One vector is turned by the same rotation once a step. Each row is the vector after some number of steps, and that number follows the row.
The counts run from 0 to 264.
[-15   5  11   0 -26   7  -9   3   3  19 -11   9  14  -4   4  15  -4  -1
  19  17  28  40 -28 -33  -6 -11  11  25   9   3   3  22  21   5   4  28
 -11   8  11   8   4   7  -9   1 -12]	29
[-20  -7  20   5  -9 -11 -13 -31  -5  35 -20 -12  19   9  -4   2 -20  -2
  19   0   1  12 -11 -22   2  -9   0  14   3   1   5  30  14  21  16  17
   3  17   2  12 -13  23  -8  -7 -24]	216
[ -5   7  21   0 -28   4 -18  -9   1  23 -21  -2  29  -2 -16  22 -38 -14
  16 -18  14  19  -9 -16 -17  -5  10  11  13  -7  -1   7  14  31   3  14
  -5   5  16   7 -11  15 -17  15 -10]	263
[-15   2  19  23 -12   4   7 -29 -10  32 -27  19  11   3  -4  10 -23 -10
   4   5   0  27 -14 -24 -11 -21  -2  12  15  13  -6  29  10  17   3  11
  -7  24  15   2  -7  15   3  -7 -16]	189
[-23   3  22   1  -6  -9   5 -16   0   5 -30   1  27 -11  -7   7 -25   7
   8   4   8  25 -11 -23   7 -16  -3   6  22   4   4  35  19  16  11  11
   7   6  15   7 -12  17   3  -9 -27]	5
[-15  12   2  11 -15   6 -17 -14  -2  36 -29   5  12   1  -7  12 -27  -9
   8   6  25  26 -13 -27   1 -25  -7  25   3  -4  -2  35   8  19  -4  14
 -13  12   5  12   5  14   6  -8  -8]	80
[-14   8  11   6 -26   3   3  -6   0  11 -27  15  26   8  -7  11 -38  19
  17  -3  13  18  -4 -21  11 -17   1  19  19  -4  -6  27  11  23  -2  19
   1   6  15   0 -13  21   2 -11  -8]	8
[-13 -12  13  18 -16  -4   8 -20  -8  24 -23  27  19   3  -3   5 -33  15
  13  -2  11  26  -6 -20  -2 -16  -2  12  20   0  -1  18  16  19   6  24
   2  11   6  -6 -24  19  -1  -8 -19]	99
[-13   9  23  -1  -4   8   2 -14  -6  25 -26   2  21  -7 -13  12 -38 -30
   0 -18  21  30   3 -27 -15 -12   0   4  15   3  -1  22   6  17   8   1
   0   4   8  22  -8  10  -6   3 -17]	197
[-28  12  18   2 -17  17   7 -17  -6  19 -18  20  16   1  -7   9 -25 -25
  -1  -2  23  21  11 -37   5 -14  14  13  18   8   1  19   5  17   0  17
   2  15   9  25   5  14  -5 -11  -3]	131
[-22  -4  14   5 -15  -5   5 -21   1  16 -22  13  16 -12   5  10  -7   1
   1  27  23  34 -15 -26   2 -20   9   8  21   4   8  24  17  20   4  29
  10  14  20  14   1   9   1  -9 -14]	95
[-13   0  12   4 -31  12   6  -8  -7  11 -18  34  18   0  -6  15 -29   0
  13  -3  28  27  -1 -26  -5 -15  14  17  22  -6  -3   5  10  22  -6  28
   2   2  19   2  -6  10  -9  -4  -1]	37
[-18   6  19  13 -31  12   3  -9  -7  17 -16  19  25  17 -11  10 -36   7
  18 -12  -1  12  -2 -25   2 -16   9  18  18   7 -12  20   9  21   1  19
  -7  19  16  -1 -11  21  -5  -8  -2]	127
[ -8   0  11  17 -19   2 -22 -17  -2  46 -12   2  13   5  -8  14 -18 -17
  21   2  14  28 -27 -22 -23 -12   0  19   1  -2  -6  19  14  12   5  19
 -15  16   3   4  -6  12  -9   5 -13]	108
[-21   9   4  -9 -30  11  -2 -17  -3   7 -25  17  22   2  -3   8 -27  -5
   3   7  29  20  18 -27   2 -16  -1  20  18   2  -6  20   7  31   2  24
   8   7  14  15  -9  12 -13  -2  -3]	211
[-13  -2  17  -1 -13   7  -4 -11 -11  22  -2   8  17   0  -3   4 -11 -11
  23  -9  18  39 -19 -24 -17  -4   5  18  11  12  -5  19  24   0  21  20
 -12  10  -7   8 -19  10 -27   3 -26]	111
[ -7 -10  12  -3 -28  -2 -10 -14  -1  19 -26  15  19  -8  -3  15 -33  -3
   9   0  31  29   5 -13 -13 -10   1  16  14 -12   0   6  16  32   1  29
  11  -4   7   4 -16  10 -12   5  -9]	237
[-18 -17  24   0 -16 -13  -4 -29   0  28 -13   4  20  -6   5   5  -6 -14
  10  14  15  30 -13 -24  -8  -5  13   9  15   5   8  12  20  21  14  31
  11  13   7  17  -7   9 -16   1 -22]	241
[-18  -8  29   8 -14  -8   6 -22  -6  16 -22   1  25   4  -5   8 -31  -2
  12 -10  -8  17  -4 -13  -9 -13   4   2  20   7  -2  22  15  22  13  11
   6  14  18   5 -25  18 -14   0 -23]	125
[ -8  -5   7  -4 -27   4 -24  -9   2  25 -11   6  15  -5   0  15 -12 -12
  17   5  30  38 -22 -18 -15  -9  -2  22   5  -3  -1  13  23  15  12  27
  -9   2  -4  11 -14   5 -23  10 -16]	28
[-23  17  20   3  -1  20  11  -8  -5  21 -24  11  20  -3  -9  11 -32 -23
   3 -18  20  27  -1 -41  -3 -13  10  10  20   4   2  23   6   7  -3   4
  -8  11  12  18  10  10   1  -7  -6]	196
[-16   6  30  -5  -8  -6   0 -12  -4   8 -24  -7  33  -8 -13   9 -35  -8
  15 -21   3  22  -6 -19  -4  -6   5   4  22   5   2  21  19  17  19   5
   1   6  13   9 -15  17 -12   4 -27]	60
[-12   2  26  16 -14  -2   6   0   0  19 -25   9  26  -8  -6  17 -27   9
  16  -6   4  29 -30 -28   2 -11  15  11  24  -1   6  26  16   6  -2  18
  -8  10  19  -5   2  18   8  -8 -18]	33
[-24  15  28   3 -16   0  -2  -1   1  14 -22 -10  33   2 -12  11 -25   5
  22 -16   0  14 -18 -29   6  -2  19   9  18   0   7  31  17  16   4  14
  -4  13  15  10   3  17  -1  -7 -14]	206
[-19   1  21  -7 -29   9  -5 -18 -12  17 -10  12  26  14  -7   3 -24 -18
  14 -17  13  14  13 -26  -5  -6  10  15  16   2  -7   6   8  25  11  24
   6  10   1  20 -16  16 -27  -1  -8]	129
[-11 -20  16   8 -22  -8  -4 -15 -13  29 -12  19  23  10  -2   2 -26   4
  27 -13  11  20  -4 -16  -6  -5   5  14  17  -5  -1   5  19  20  14  30
   2   7  -4  -3 -26  17 -18  -4 -16]	100
[-10  -7  16  -6  -2  -4  -8 -14  -9  40 -26   0  20  -8  -6  11 -38 -18
  14 -18  27  33  -6 -21  -7  -4   5   7   7 -15  10  12  11  15   6  16
  -3  -6  -7  10  -3  13  -7  -3 -14]	24
[-19   3  20  -2  -5   8   2 -33  -7  26 -21   4  18  -3  -7   6 -25 -34
  -3  -6  19  21  11 -27  -3 -15   2   8  16  10   2  21   4  25  10  13
   9  14   7  26  -6  11  -9  -1 -11]	132
[-20   4  18   3  -4   9   6  -4 -10  36 -11  15  17   2  -2   5 -24  -3
  21 -14  25  33 -11 -40  14  -2  18  16  18  -8   9  20  12  -1  -3  21
  -9   7  -3  10  12  15   3 -22  -9]	22
[-21   5  29  17 -10  -1  16 -20  -1  13 -28  11  18   3  -7  11 -24  -3
   2   6  -6  21 -14 -24  -4 -16   6   7  24  12   0  30  11  19   8  14
   4  16  26   5  -6  17   2  -5 -18]	124
[-21 -11  17  -9 -14  -6  -9 -31  -4  29 -23   0  20  -5   1   3 -22 -16
   1   9  26  21   8 -28   5  -8   6   9  11  -6  11  15   9  26   9  28
  18   9   6  23   0  14  -9  -5 -15]	13
